(in the rows, 128 means zero)
Named moves (each a turn or a mirror), then the moves between two rows, first move first; the first pair answered:
k202 (before |-> after):
[132 105  91 111 148 110 107 148 136] |-> [122 106  88  97 141 120 127 150 140]
[ 98 108 161 147 123 121  96 135 100] |-> [ 79 110 157 119 107 140 136 144 112]
[143 159 149 124 103 101 167 107 141] |-> [156 158 151 145 116  87 137 103 136]
[148 139 155 120  64 123 128 131 137] |-> [154 139 154 129  71 112 110 129 130]
k648 (before |-> after):
[115 103 158 160 129 119  65 142  90] |-> [121 104 144 164 144 127  57 136  94]
[131 113 105 103 141 155 147 158 154] |-> [164 138 112 120 142 109 145 129 165]
[190 126 108 113 145 125 145  97 158] |-> [152 131 168 105  88 102 173 115 132]
[116 110  99 122 162 166 102 139 122] |-> [153 147 125 146 149  91 107 101 134]
k505 (before |-> after):
[119 125 142 129  87 140 142 136 107] |-> [155 143 115 133 107 121 145 104 134]
[ 99 125 130 130 104 131 152 144 126] |-> [131 143 113 137 122 113 154 118 147]
[117 135 101  92 143 191 168 135 112] |-> [137 147  86  97 153 177 171 118 127]
k461 (before |-> after):
[106 156 179 129  92 128 157 116 110] |-> [ 93 122 159 138 128 175 105 143  89]
[104 126 137 191 138  94  51 129  91] |-> [139 134  73 177 184 123  65 112 134]
[123 134 139 133 113 123 119 125 125] |-> [122 128 129 131 127 139 108 129 125]

(two moves a pair)
[120 142 122 101 120 146 182 124 142] |-> [113 145 155 114  96 118 179 124 123]	k648, k461
[ 99 140 154 117  97 143 148 112 130] |-> [117 150 128 110 116 150 157 100 151]	k648, k461
[131 125 124 101 131 131 175 113 150] |-> [127 113 168 139 125  93 112 115 111]	k461, k202
[143 134  85 122 149 175 119 103 164] |-> [151 165 129 127 103 115 157  82 165]	k202, k461
[133 119 134 132 141 133 105 119 118] |-> [133 132 149 126 119 112 133 113 124]	k461, k648
[110 118 126 112 117 162 153 145 135] |-> [156 129  99 133 149 138 128 115 151]	k648, k202
[107 143 154 121  99 115 160 134 134] |-> [ 97 132 128 110 118 154 157 148 139]	k505, k648
[126 154 122 104  84 107 185 128 158] |-> [146 130 140 163 122  79  71 126 117]	k202, k461
[167 148 115 174 137 112 116  92 157] |-> [ 96 106 116 138 122 195 127 154 129]	k648, k648
[128 133  89  93 139 160 179 129 156] |-> [179 150 111 143 156  90 128  92 152]	k648, k202
[108 156 182 143  74  88 138 121 121] |-> [111 135  87 101 138 193 154 137 161]	k648, k461
[123 138 169 134  91  92 151 123 128] |-> [166 133 119 156 150  97 105 104 148]	k461, k505
[179 139 133 159 171  76  80  67 131] |-> [117 152 141  77 100 134 218 101 156]	k461, k202
[135 145 197 137  85  53 140 135 108] |-> [145  98 135 160 169 117  41 155  99]	k461, k648
[110  90 115 136 122 168 114 160 112] |-> [148 139 142 152  92  83 148 114 136]	k505, k648
[102 112 101 131 146 173 134 137 138] |-> [ 97 127 119 119 119 155 170 132 140]	k461, k505
[143 138 153 121  91 112 145 119  83] |-> [174 140  88 116 146 147 139 105 115]	k648, k505
[137 150 127 133 133 103 139 107 128] |-> [111 135 150 136 115 109 128 127 105]	k202, k461
[ 95 110 138  88  74 129 155 142 127] |-> [135 132 105  88  99 113 172 111 167]	k648, k461
[ 88 141 165  85  74 132 192 139 123] |-> [152 111  84 140 193 158  64 120 130]	k648, k202
[133 129 113 117 144 129 124 125 131] |-> [124 129 140 127 126 112 115 130 114]	k648, k461
[127 130 151 135 124 112 123 119 121] |-> [125 123 119 121 147 150 129 129 131]	k648, k461
[154 156 180 164 111  47 105 101 110] |-> [155 123 149 176 159  92  43 123  98]	k461, k505
[115 139  97  98 130 169 165 136 138] |-> [116 114 125 144 151 145  75 144  98]	k202, k505
[109 115 181 151 121 103  79 121  82] |-> [151 132 143 160 158  94  68  96 112]	k505, k461
[ 94 131 141 118  94 134 156 136 126] |-> [103 141 126 110 103 140 166 129 138]	k505, k648
[114 102 109 102 146 150 129 174 118] |-> [161 142 130 129 133  68 137 128 132]	k648, k461
[129  94 114 138 166 163  72 122  99] |-> [149 125  75 104 165 168 146  98 151]	k202, k505
[100 123 151 106 119 137 145 142 109] |-> [141 146 119 105 140 120 162 112 143]	k648, k461
[ 97 125 170 112  90 111 161 153 117] |-> [159 151 137 134 126  73 150 105 150]	k505, k202
[ 95 115 166 140  71 143 111 158 101] |-> [159 165 113 126  95 120 169 101 170]	k505, k202
[140  93 121 169 152 143 105 147 120] |-> [157 135 141 161 114  93 164 121 143]	k461, k461
[115 103 146 165 115 142  99 163 119] |-> [144 122 149 181 120 106  98 139 131]	k648, k648
[112 101 144 148 125 133  98 156  92] |-> [166 132  90 144 158 121 124 114 143]	k648, k461
[105 133 203 142  78  86 107 142  92] |-> [ 71 114 181 111  75 150 134 174  95]	k505, k648
[164 124  74 123 138 149 158 131 146] |-> [168 137 134 154 110  77 137 117 120]	k461, k202
[145 136 103 127 155 158 125 114 131] |-> [122 143 160 133 108 119 133 118 104]	k461, k461
[155 153 116 149 150  87  74  92 149] |-> [ 84 144 180 119  76  96 121 133 111]	k648, k202
[118 143 111 117 117 122 193 107 151] |-> [148 126 116 167 158  97  97  98 126]	k648, k202
[ 67 173 171 103  77 141 154 140 143] |-> [ 77 168 193 134  83 112 109 138 122]	k505, k461
[ 60  88 132 147 128 175  84 173  80] |-> [169 179 104 162 134  65 151  72 162]	k461, k648
